One vector is turned by the same rotation once a step. Each row is the vector after some number of steps, and that number follows the row.
The counts run from 0 to 839.
[  3.6  15.7  24.0 -15.7  25.5 -12.5  -3.1 -14.7   4.4 -27.3   2.0 -26.7
   5.5  -2.8  -1.2  -7.9 -32.7  -1.6  -6.3  15.9  -7.6 -19.9  22.4  -9.6
  -4.1  22.5 -15.0  31.4   9.8 -24.2 -37.3 -14.4  22.2 -27.4 -25.4  32.7
  13.2]  639
[-14.4 -17.5  -1.7  25.7  19.4  21.9  21.3  -8.4   1.1  -1.0  24.5   7.9
  -7.1 -15.2  11.8  -9.0  -3.8  37.6  38.1  11.7 -18.0  34.0  16.9 -19.1
  18.5 -28.8  12.6  -3.6  -0.1 -24.9   1.3   4.6 -23.4  21.4   4.8  12.1
 -16.6]  23
[ 11.1  35.7 -30.2 -21.3  11.1  15.9  -0.1  -4.8  10.7 -15.9 -34.1   2.6
  -2.6  22.2  27.8  35.3  17.7 -21.8 -20.2  26.3 -23.6 -22.3 -13.8  20.2
  10.3   3.3  -3.3  -6.3 -20.9  15.9  32.3 -20.4   2.1  16.0   0.2   5.1
  -6.3]  749
[ -4.8  19.3  10.9  28.4  16.5  29.6  12.6 -30.6  21.7 -23.6 -24.0  15.1
  -6.6 -18.7  10.6 -11.5  36.1  25.5  13.2   1.8  -5.2 -13.7 -25.4  16.0
   1.6  -8.3  22.6   3.0  18.4   1.5 -21.6  17.7 -29.8 -14.8   0.8 -26.5
  -6.2]  570
[  4.9  -3.8  15.8  26.3 -15.9 -27.2 -12.3 -33.7 -10.5   9.3  -4.8   5.8
   0.1   6.7  11.4  19.3   8.5  17.3 -28.5   7.0  12.5 -19.7  -8.5  14.6
 -17.4  16.0   0.4  26.2  -7.5  -9.3 -21.0 -36.2  20.2   7.8 -22.8  16.1
  43.5]  406
[  4.0   4.0  12.8   0.9   8.0   3.8 -20.8  -8.0  -6.2   1.1  -0.5  -3.3
   1.8   3.9  19.9  86.0   8.9  30.1   0.6 -10.5   5.6  -1.5  -1.9   5.5
  10.5  12.6 -25.7  -8.1   0.4 -11.1  10.9   6.6  30.9   9.4  18.9 -15.3
   3.8]  282
[-10.1 -10.0  -3.9  17.0   5.6   6.5   4.7  -5.3  24.8  16.0  20.1  27.1
  -1.7   3.9   5.2 -17.7  17.9  20.2  40.7  -6.7 -25.9  39.8 -19.1  -6.5
 -16.0  -0.1  24.1   7.9  11.1 -13.7  14.5 -19.3  21.3 -24.3  13.9  14.3
  19.5]  529
[ -1.9  16.4 -18.4 -20.0   5.8   7.2   6.5 -19.3  41.3 -17.1 -20.0   0.4
 -10.3   3.5  10.9 -21.7  -4.9  -5.7  -4.2  30.2 -24.7   8.8  21.6  -5.8
  19.1   0.1  23.4   9.4  -6.3 -24.9 -28.8 -24.8 -24.0   0.6 -25.7  37.4
 -16.8]  765
[ -3.2  -0.7 -12.8  -7.2  -2.1   1.3   1.4 -30.1 -30.8  -4.7  55.9  -9.2
  -5.4  16.1   2.6  -4.6 -14.2  33.2   1.8  19.2  -8.4  27.2   6.8   6.8
  -7.1  15.3  20.2  14.4   8.4  -1.2  20.1  -1.5  19.5 -42.1   6.3   3.3
  27.7]  12
[ 20.9  -4.0  26.7 -10.4   0.9  -0.6 -16.6 -11.1  28.9 -15.8  23.9  -2.7
  11.9   7.8 -41.7   1.8 -10.9   7.2 -18.1  -1.3 -27.9 -27.8  19.6   3.0
   4.2   4.3 -23.6  12.0 -28.7 -23.7 -26.2  -2.9   9.4 -18.9 -39.0  -2.6
   9.9]  641
[ 20.7   4.0  -0.3  -7.9   9.0   3.9  -5.0 -18.2 -55.2   7.6  18.1  -6.4
  -8.0  21.6  18.8  30.0  21.6   0.4 -23.9  37.2   1.5  -9.4  -1.4  12.9
  17.6  16.5  -7.1 -20.6 -25.5   8.7  18.4   1.6  -3.0  10.6  31.3   8.7
 -14.1]  29
[ 20.0  -3.8  16.6  -1.0  35.0  -9.1  -6.0 -27.7 -21.8 -17.0   8.5 -16.0
   6.4 -11.1  14.0  -0.2  12.3   8.0 -11.5  39.6   3.9  -3.8   5.8 -16.1
  -2.0   4.9  35.7   9.5  12.9  41.1   8.5  16.3 -10.0 -12.9  33.7 -11.1
 -11.7]  694
[-10.7 -10.3  26.9  37.9 -20.8 -13.3  13.6 -31.5 -29.5  -0.3  17.2  -0.7
  14.7 -20.0  -3.8   4.1  -9.9  50.3  -9.9   3.5   3.7  -3.0   9.0  16.3
   4.8  -5.7   0.3  25.4  12.0 -16.6 -26.9   7.9  13.9 -21.5  -5.3   0.2
  15.8]  151
[  9.6  -2.8   1.8 -19.8 -23.4  14.7 -25.2  -6.3 -11.3  14.5  11.7 -13.2
 -20.9  36.2  -0.4  -0.9  -3.4 -17.3  10.8  22.1  -4.5  -6.2 -37.9   0.8
 -14.5  -0.1   6.6 -11.0 -15.6  23.5   3.5  -4.7 -21.7 -21.6 -46.3  26.0
 -34.6]  448
[  8.4 -16.2   4.4 -14.0 -20.2  -4.1 -23.0 -19.7  27.1   1.3  10.8 -11.4
  -4.9  13.8   9.3  -1.3  -0.6 -20.3  24.5  18.2  -8.2  25.8  -5.2  -4.5
  18.8 -20.8  36.3   5.7   0.4  12.9   2.2  -0.1  -5.1 -25.2 -13.4  23.1
 -54.7]  60
[ 13.5   6.6 -23.8  11.8  21.2  27.8  17.6  -5.0  21.6 -16.8 -11.0  25.0
   4.1 -38.0 -14.8  -8.2  12.2  15.1   0.8   2.4 -24.6   8.4  18.0   1.1
  35.4 -28.6  15.9   6.2   0.0 -33.6 -16.4  26.6  -3.2   6.7 -13.2  -3.5
 -15.8]  239
[-17.1 -14.4  -2.3  41.5  -2.7   0.6  29.9 -25.4  24.4  19.0 -10.9  22.1
 -12.2 -22.4  16.1  -3.9  22.0  39.1   3.2  17.2 -18.4  -0.2 -19.1 -20.3
  26.0 -21.8  -0.8   6.2  12.0 -19.6 -14.0 -26.9   9.3  10.1 -10.8   3.5
  13.6]  668
[-23.2  10.0  31.5  10.7   5.4  13.1 -24.6  -7.3  -1.6  -2.7  21.0  -0.4
   2.5  10.5  -7.4  20.2 -25.7 -12.7  -6.2   1.6 -22.1 -29.8  -3.8  28.4
 -31.8  -2.9 -35.6   5.7   1.1  13.4 -20.5 -17.9  -5.1 -24.2 -32.1  29.8
   8.8]  524
[ 27.2  15.6  -2.2  -7.1  20.0  -9.3  23.3   3.7  -4.6 -24.6  -9.3 -17.9
  16.5  -2.7 -10.6 -17.4 -30.9  34.0  17.7  14.7 -18.2   8.0  15.5 -15.5
  -0.2  31.0   6.6  34.5  -3.7 -33.5  -3.6   7.1  15.1 -14.4  -5.2   2.3
  22.7]  111
[ 37.5  10.1 -15.2   7.4  -4.8   7.9 -11.6   7.5  -8.0 -10.2   0.9  17.3
  22.0  -4.9 -18.9 -14.1  13.7 -11.4 -29.7  11.5 -23.9  -4.3  20.7  23.5
 -13.7   9.9  17.9   3.9 -30.2 -36.0 -25.6   7.0  -2.8 -19.9 -34.4   1.5
  10.2]  114
[ -3.6  -6.2  18.2  17.2  -9.4   1.9 -24.6   3.2  13.0   6.6  21.1  15.5
 -13.4  29.5  -1.7  38.3 -11.7  18.1  44.6  -5.0  -3.8  13.7   0.7  -4.2
  -6.9 -14.4 -10.0  -2.8 -24.7  -1.9  23.1   6.3 -22.2  27.8 -27.6  39.5
 -14.1]  410
[  2.2 -26.0   8.8  30.3  33.4   7.0  -5.9   8.2 -11.4  20.2   0.8  12.2
  22.7 -52.6   3.2  24.7   9.7 -14.5 -13.5  20.2 -11.2 -11.5  11.9 -15.1
  20.6 -31.3 -11.8  -3.1   1.5  -5.5 -13.4  -9.6  12.4  26.8   1.6 -13.9
 -26.8]  163
[ -4.7  -3.9   3.8   1.4   9.2   7.2  19.8  24.6  15.0   7.5 -20.3  14.4
   2.8 -19.6  13.2   5.2  13.1  18.5  15.7  42.3  16.7  24.0  17.0  -4.8
  -0.6 -26.9  13.7  -0.9  -9.5 -27.2 -24.3 -13.0 -28.9  21.4 -18.6  38.9
 -34.0]  550
[  4.0  13.9  10.9  23.6  -0.5   0.9 -20.5 -41.5 -25.4  24.6  15.6  20.2
  20.5 -14.8  -7.6   8.4  -0.4  19.0 -41.7  16.6   9.8  -6.8  -9.2  31.6
   0.5  -2.8 -17.2   3.9 -11.2   6.8 -21.3  -5.9  23.9   7.0 -25.8  34.0
  13.9]  796
[ 31.9   8.6  12.6 -11.3  22.8   4.7  28.0  -4.3 -47.4  -3.6   6.4   0.5
 -26.7  -0.6  -8.7 -11.4  17.1  17.8  28.3  31.0  12.9   0.4  -7.0  -5.7
   3.0  26.6  -1.7  12.9  -1.0  -8.4  23.2  22.0  -7.6   8.9  34.6  -9.6
   0.7]  558
[-16.5 -14.9   7.5 -11.8  10.6  -7.7  10.3   5.2  -2.6  -9.7  13.0 -10.4
  -7.8  -7.5   6.0  51.9 -24.9  51.0   3.7  28.1   3.3  11.5  14.5 -13.9
 -10.9 -24.5  -5.4  16.8  25.4  24.8  16.9  -0.1  12.6 -16.6   6.7   9.8
  13.6]  538
[ 31.7 -10.7  16.6 -41.0  17.7 -23.9 -20.7 -12.2  -2.9 -17.9  -0.1 -22.7
  -1.0  15.8  15.5  44.6  32.8  15.0 -20.1  -1.7   8.5 -23.3   1.2 -12.0
 -11.5 -18.3   0.1  -7.7  -1.7  26.2  13.7  -2.1  23.6  -0.5  24.2  11.2
  12.2]  205
[-24.8 -19.7   2.4  18.3 -15.1  -5.7   5.6 -39.4  18.5  10.0  11.9  25.9
  -6.5 -21.5  14.1   3.6  15.5  11.9  -6.2  12.4  -0.8  29.2  13.7  14.3
  28.5 -38.1  27.1  17.0  13.0  -9.9 -12.9 -15.5  -2.5  -3.1  12.0  23.7
 -16.2]  277
[ -3.2 -12.9   7.4  19.7 -10.9  17.8  -0.9 -41.6  28.3  15.1  40.1  23.3
 -19.6  23.1  -5.1 -18.5  -1.2  23.2  23.2   0.9 -38.7  21.5 -13.2 -12.7
  18.2  -1.6   5.6  -3.2  -5.4   7.3  15.4  10.3 -10.9 -14.0   2.6   9.8
  -9.8]  138
[ 10.5   0.0  -9.2  -9.0  13.1   8.1   8.0  27.7  -4.0  -7.9  -2.5  -4.8
  29.5 -12.5   3.8  35.8 -26.9   4.3  16.3   4.6 -36.4  16.6   3.1  -6.5
  -5.1 -18.7   7.6  17.8   9.3  17.7  43.0  15.2  27.5 -12.2  28.5 -30.3
   0.1]  615
[ 11.6 -11.5  13.6  -0.6  19.9   0.6  -8.7 -31.1  30.4  -5.1 -22.3  -6.7
   1.8 -37.8   7.7   5.4  33.9   6.9   6.6 -23.9   8.0  -3.3 -13.7 -16.3
  30.1 -23.0  11.0  15.1  28.8 -25.3 -24.6  -2.3  31.5   8.9  -1.9 -10.6
   3.3]  64
[ 28.6  -7.8   1.8 -12.0  36.4   3.6  -5.2 -25.7  -0.2 -34.6  22.5  -4.1
 -24.0   8.9   6.3  31.8  13.4  21.4  -6.2  -6.5 -28.0  -6.4  13.5 -20.0
  -0.3   2.8   5.9  -7.2  27.1   8.6  16.9  35.8  -5.1 -15.8  26.0  -7.6
  24.0]  771
[ 10.7  24.4 -30.3 -27.2   4.3  18.7 -10.8   7.4  -8.9   7.1 -20.9 -19.3
  23.1   4.0  28.7  48.6 -21.0  -6.4 -20.6  19.0 -22.8   9.5 -15.4   3.1
   7.0  11.3  -3.5 -14.4   2.1  10.7  21.1   6.0  29.6  -0.4   4.9  12.9
 -17.2]  360
[ 43.8  -2.7 -15.8  12.2   2.3   4.6 -20.1   7.6 -17.1  -4.6   9.5  17.8
   6.1   4.8 -16.6 -14.1  23.2 -33.5 -26.6  11.8 -30.8 -14.5   8.3  14.1
 -19.4   9.3  17.9 -10.8 -34.9 -26.0 -12.3   3.7 -14.5  -2.1 -36.1  12.7
   1.7]  115
[ 34.4 -22.3  19.1  16.2 -20.9 -14.9   7.1 -10.1  -1.8   8.7  -5.2  22.2
 -11.4   5.5  -7.4 -20.9  30.0 -16.9  22.6  22.5   6.2  13.3  -3.3   2.7
  -6.5   4.3  41.4  22.0 -14.1  -6.3   0.6   4.7 -41.3  -1.5  18.7  -5.5
 -23.2]  821
[ 20.6  11.6   3.4 -36.5  16.6  26.2   4.0 -20.5 -26.5 -25.1  16.1   8.0
 -31.7  -5.8 -18.1   8.4  14.4  15.3  -1.5   2.5   3.3  10.8  22.8  17.1
 -11.5  -4.0  -4.1  17.6  22.8 -17.3  -3.9  35.0 -18.1 -26.0  30.6   8.3
  10.9]  773
[ 17.0  -6.1  19.9  29.4   3.2 -16.7 -30.2 -12.0  27.0   2.5   5.6  13.4
  20.2  15.1  -1.0  -4.4   6.8  -7.7   4.1  27.5 -19.0   2.3  -6.9  -5.7
  -6.5  -1.1  35.1   0.9 -27.2  47.0  18.7   2.3 -15.5   0.8 -19.8   1.7
 -33.7]  176
[ 12.9 -16.8   6.3 -22.4 -26.2   3.8  -6.7 -12.4  15.3  18.5   6.3 -13.6
 -32.3  36.0  -1.7 -13.5  -7.2   0.0  21.7  24.4  -8.1   1.9 -34.5 -19.5
  -7.7  -5.6   8.4  -3.0  -8.7  22.4   4.8  -6.8 -28.4  -6.3 -37.0  19.9
 -38.9]  449
[ 25.1   3.4  -9.5  30.5 -27.6  -6.9 -14.9  18.1 -24.3  17.3  12.0   9.7
   4.6  22.1  10.6  33.9  26.6   8.1  15.5   5.9  -3.5  -1.2 -22.0  14.8
 -18.8  27.7   2.1 -15.0 -25.4 -27.9   3.0  -2.7  24.3 -15.1 -23.0  10.5
  17.9]  545
